In the rows, 128 means zero.
Each named turn below is shown by a few rows before and after it. Which turns, in which order, take the first row of each later pair to the second? The first pair is answered.
G:
[150 109 106 128 116 127 164  94  91 141 113 147 163 132 103 108] -> [120 162 144  80 134 151 139 156 109 116 117 101 137 135 129  89]
[147 133 129 139 138 115 141 126 157 107 107 125 119 153 126 155] -> [148 130 127 141 137 118 145 128 154 105  97 127 123 151 124 146]
[163  96 130  97 122 105 146  93 115 145 155  95 142 133  84 127] -> [158 122 137  78 119 129 159 107 109 132 134  87 148 138  89  99]
Z:
[114 172 176 114 161 141  84 131 117 130 165 105 158 105 120 112] -> [125 165 160 122 141 161 119 104  92 123 131 138 189 112 106  88]
[133 162 167 151 163 136 109 123 128  87 137  99 147 102 162 156] -> [143 159 171 121 165 140 123 108 107  85 130  89 163 113 138 141]
[122 139 116  93 111 141 144 161 107 125 140 155 170 140 122 134] -> [117 143 100 127 109 139 141 164 118 123 133 171 164 134 139 142]
T:
[117 103 118 159 130  98  91 125 161 140 157 130  98 122 159 173] -> [129 111  88 161  98 144 142  97 114 113  88 169 151 139 145 107]
[117 190  89 183 108 166  92 142 135 105 102 136 111 119 142 108] -> [132 174 124  86 111 169 112 119  88  99 106  94 138 140  86  79]
[106 152 165  67 155 126  96 179 140 125 170  73  99 126 138 132] -> [ 97 170 111 180 123 157 110 180 161 112 112 145  99 115 195 126]
[ 94 141 135 171 151 124 150 142 177 146 157 116  91 141 143 155] -> [105 143 113 168 130 165 193 117 134 124  98 148 134 154 128 103]
M:
[130 160 130 134 111 151 150 140 119 103  74 144 150 132 130  97] -> [133 156 163  72 131 132 135 147 116 112 110 101 139 133 108 111]
[168  69 119 109 109 105 168  61 106 166 141 156 172 131  62 145] -> [157  62 132 112 126  81 134  78 136 182 183 134 140 125  73 180]
[124 117  88 230  90 124 109 129 120 155  99 146 109  99 178 178] -> [147 119 100 153  76 156 161  99  47 135  56 143 171 126 121 109]
[132 109 120 156 109 102 150 104 108 131 132 124 108 145 122 150] -> [140 109 120 149 105 108 154  98 102 128 127 121 117 148 118 144]
Pairs:
Each pair is two turns apart.
[106 162 126 158 126 143 129 145 123  89 125 130 119 116 140 117] -> [120 145 119 146 123 143 152 119 103  89 115 137 145 127 115 101]
G, T
[118 139 144 115 140 120 112 137 144 134 150 103 125 132 133 139] -> [126 132 148  97 140 117 122 124 132 134 148 107 137 139 116 129]
Z, G
[156  75 131 147  90 102  77  72 142 200 162 146 156  86 116 176] -> [119 185 185  59 104 171  72 166 133 134 116  92 149  98 151  88]
G, G
[113 134 149 109 150 118 101 154 158 133 152 101 111 120 138 139] -> [139  90 122 136 138  94 122 107 142 155 155 131 131 123 111 153]
G, Z
[148 103  89 139  90 139 189  54  96 126  91 157 162 151  92  83] -> [154  89 134  71 113 109 169  55  97 142 147 100 153 156  55 108]
T, G
[136 149  83 202 127 161 125 136 125 128 105 141 109 117 154 126] -> [148 157 122  98 136 175 144 129  80 117 108 101 135 142 103  85]
G, T
[ 89 193 129 114 119 165 105 185 169 128 126 117  91 125 170 122] -> [101 190 144  59 120 179 120 173 137 124 118 101 117 135 138  93]
T, M
[154  91 138 119 124 118 122  98  98 141 132 161 143 144 112 140] -> [138 131 136 126 119 152 132 128  98 111  96 165 144 145 141 107]
Z, G
[128 109 155  93 116 148 162 104  93 114 118 112 133 160 105 101] -> [127 115 143 113 107 160 170 104  92 111 102 133 144 160 111  95]
G, Z
[151 111 124 141 142  99  93 112 156 182 183 100 111 103 120 155] -> [169  98  95 152 113 123 141  67 113 171 129 145 160 117 101 112]
Z, Z
[116 155 174 124 136 147 112 173 150 109 147 113  86 135 162 142] -> [143  95 164 118 139 104 118 113 131 141 180 118 102 137 107 176]
G, Z
[129 127 106 146 137 138 145 120  98 114 104 161 152 131 132 101] -> [138 106 135  95 158 108 123 117 103 133 153 119 149 127 109 132]
T, G
[123 148 178  54 161 111 128 149 139 115 131  97 156 133 116  86] -> [133 103 111 191 137  80 123 108 171 149 133 176 144 110 143 144]
T, G
[123 148  99 172 125 142 141 135 144 127  99 159 122 130 163 116] -> [133 148 131  92 133 154 155 135 113 117 101 123 143 146 129  81]
G, T
[101 130 153 172 136 122  94 149 150 139 124 120  71 150 162 151] -> [ 92 152 164 143 138 144 106 163 141 122 104 111  79 160 162 126]
T, G
[114  89 104 174 155 106 129 128 149 194 161 100 121 103 104 153] -> [116  89  99 187 147 108 136 123 148 195 153 116 126 106 109 152]
Z, M
[114 141 109 182 131 127 120 122 138 130 141 143 110 110 149 147] -> [108 175 136 122 137 151 122 149 120 110 127 109 113 120 149 113]
M, G
[153 153 114 114 121 146 143 112  95 106 144 151 159 160  97 106] -> [139 152 118 150 134 116  96 139 146 124 186 138 111 139 130 160]
M, M
[121 127 123 168 144 125 107 154 144 128 139 143 124 114 146 151] -> [117 155 133 141 142 147 115 173 134 107 117 135 136 122 150 124]
M, G
[130 145 118 151 123 125 100 176 159 115 117 104 105 131 129 134] -> [149 136 114 121 113 139 136 146 116 106  94 113 144 151  93  98]
Z, Z
[139 122 132  57 103 140 112 123 146 109 161 141 102 125 124 133] -> [143 108  96 120  88 137 124 105 145 114 141 182 106 119 136 143]
M, G
[116 119  87 153 104  96 140 121 170 136 174 154 105 120 102 178] -> [101 180 100 105  92 158 170 153 142  90 112 146 132 141 112  97]
M, G
[134 169 173 113 137 137 153 143  97 111 112  94 156  92  94 117] -> [119 183 173 152 140 135 127 170 133 115 123 100 126  80 133 137]
Z, G
[148 139 137  99 129  97  74 173 152  80 117  60 103  98 140 162] -> [144 151 140  88 129 108  81 173 145  75 112  59 110 101 137 146]
M, Z
[134 118 102 171 121 116 130 116 136 139 140 163 137 109 143 152] -> [140 111 134 107 139 100 127 112 126 146 168 120 139 116 109 155]
T, T
[125 110 145  99 121 107 111 172 135 143 169  91 101 102 119 192] -> [146  99  88 157  81 142 169 122  94 129  95 168 151 114 115 145]
Z, Z
[139 105  91 195 120 108 152  99 139 145 126 157 138 128 117 146] -> [125 146 156  71 148 123 135 149 126 128 144  74 137 140  99 115]
G, T
[109 135 149 154 147 106 112 136 144 116 155  99 109 120 151 166] -> [129 139 135 134 125 139 159 109  94  95 101 123 165 137 124 109]
M, M
